In the data rows, 128 means zero.
Here are some points:
116 136 137 119 107 119 133 133 127 125 128
94 132 147 123 90 106 143 146 129 126 133
120 125 132 124 119 117 133 130 127 125 133
135 127 127 132 133 137 125 123 127 127 122
106 208 179 137 64 160 143 154 143 116 86
138 102 123 136 163 123 126 122 120 125 145
43 180 205 120 20 93 165 158 134 116 126
137 124 123 131 137 134 122 122 131 130 128
166 151 115 147 149 182 109 121 131 128 95
149 107 106 131 161 136 116 122 128 133 128
160 66 79 118 191 109 108 108 125 146 161
175 85 80 140 189 140 109 110 126 130 147
163 199 147 168 120 222 119 125 142 126 52
Here are 12 more points, each followed by its number:
184 37 40 130 233 112 91 92 126 146 177 0
27 90 172 74 51 15 161 140 117 115 204 1
0 255 255 96 0 87 191 197 143 97 101 2
151 170 142 155 125 185 122 129 134 128 82 3
189 190 124 158 143 214 112 126 137 126 59 4
153 123 112 136 149 147 121 118 132 131 119 5
76 163 176 116 63 108 154 150 127 119 123 6
137 158 132 148 126 168 124 122 134 134 96 7
154 149 133 138 133 153 122 135 130 129 104 8
139 129 124 130 139 137 127 126 128 127 121 9
128 136 131 132 123 134 128 130 130 128 120 10
0 4 150 37 62 0 161 140 93 123 255 11
Which of these numbered points is nearest to each point below by angle, seen from the average point of the first points? Its number follows each.
143 235 173 158 85 211 140 153 147 112 39 > 3
100 161 159 142 94 137 145 145 131 118 109 > 2
153 50 71 119 196 99 103 106 121 143 175 > 0
136 115 116 129 142 126 123 124 125 131 134 > 0
145 129 123 122 133 127 126 148 111 133 115 > 9
131 137 128 128 130 133 129 132 131 131 123 > 9
174 58 69 131 205 119 95 94 114 145 158 > 0
191 12 18 121 255 110 82 70 110 147 189 > 0
114 118 134 124 120 116 133 127 125 128 138 > 11
127 126 128 120 127 124 128 131 129 126 130 > 11
152 168 136 151 133 177 122 130 135 124 86 > 3
80 160 174 122 61 111 149 150 131 120 122 > 6
255 123 45 178 252 253 75 75 130 146 54 > 5
85 146 159 124 72 103 145 136 123 114 132 > 6
143 112 107 133 164 144 113 118 120 132 123 > 9
132 178 157 133 96 167 132 143 140 112 89 > 3
253 122 36 166 244 223 91 90 147 143 80 > 5
146 113 115 140 150 133 119 120 123 133 135 > 0
184 125 97 144 177 176 108 112 132 132 108 > 5
206 129 81 153 195 175 102 109 127 138 112 > 5
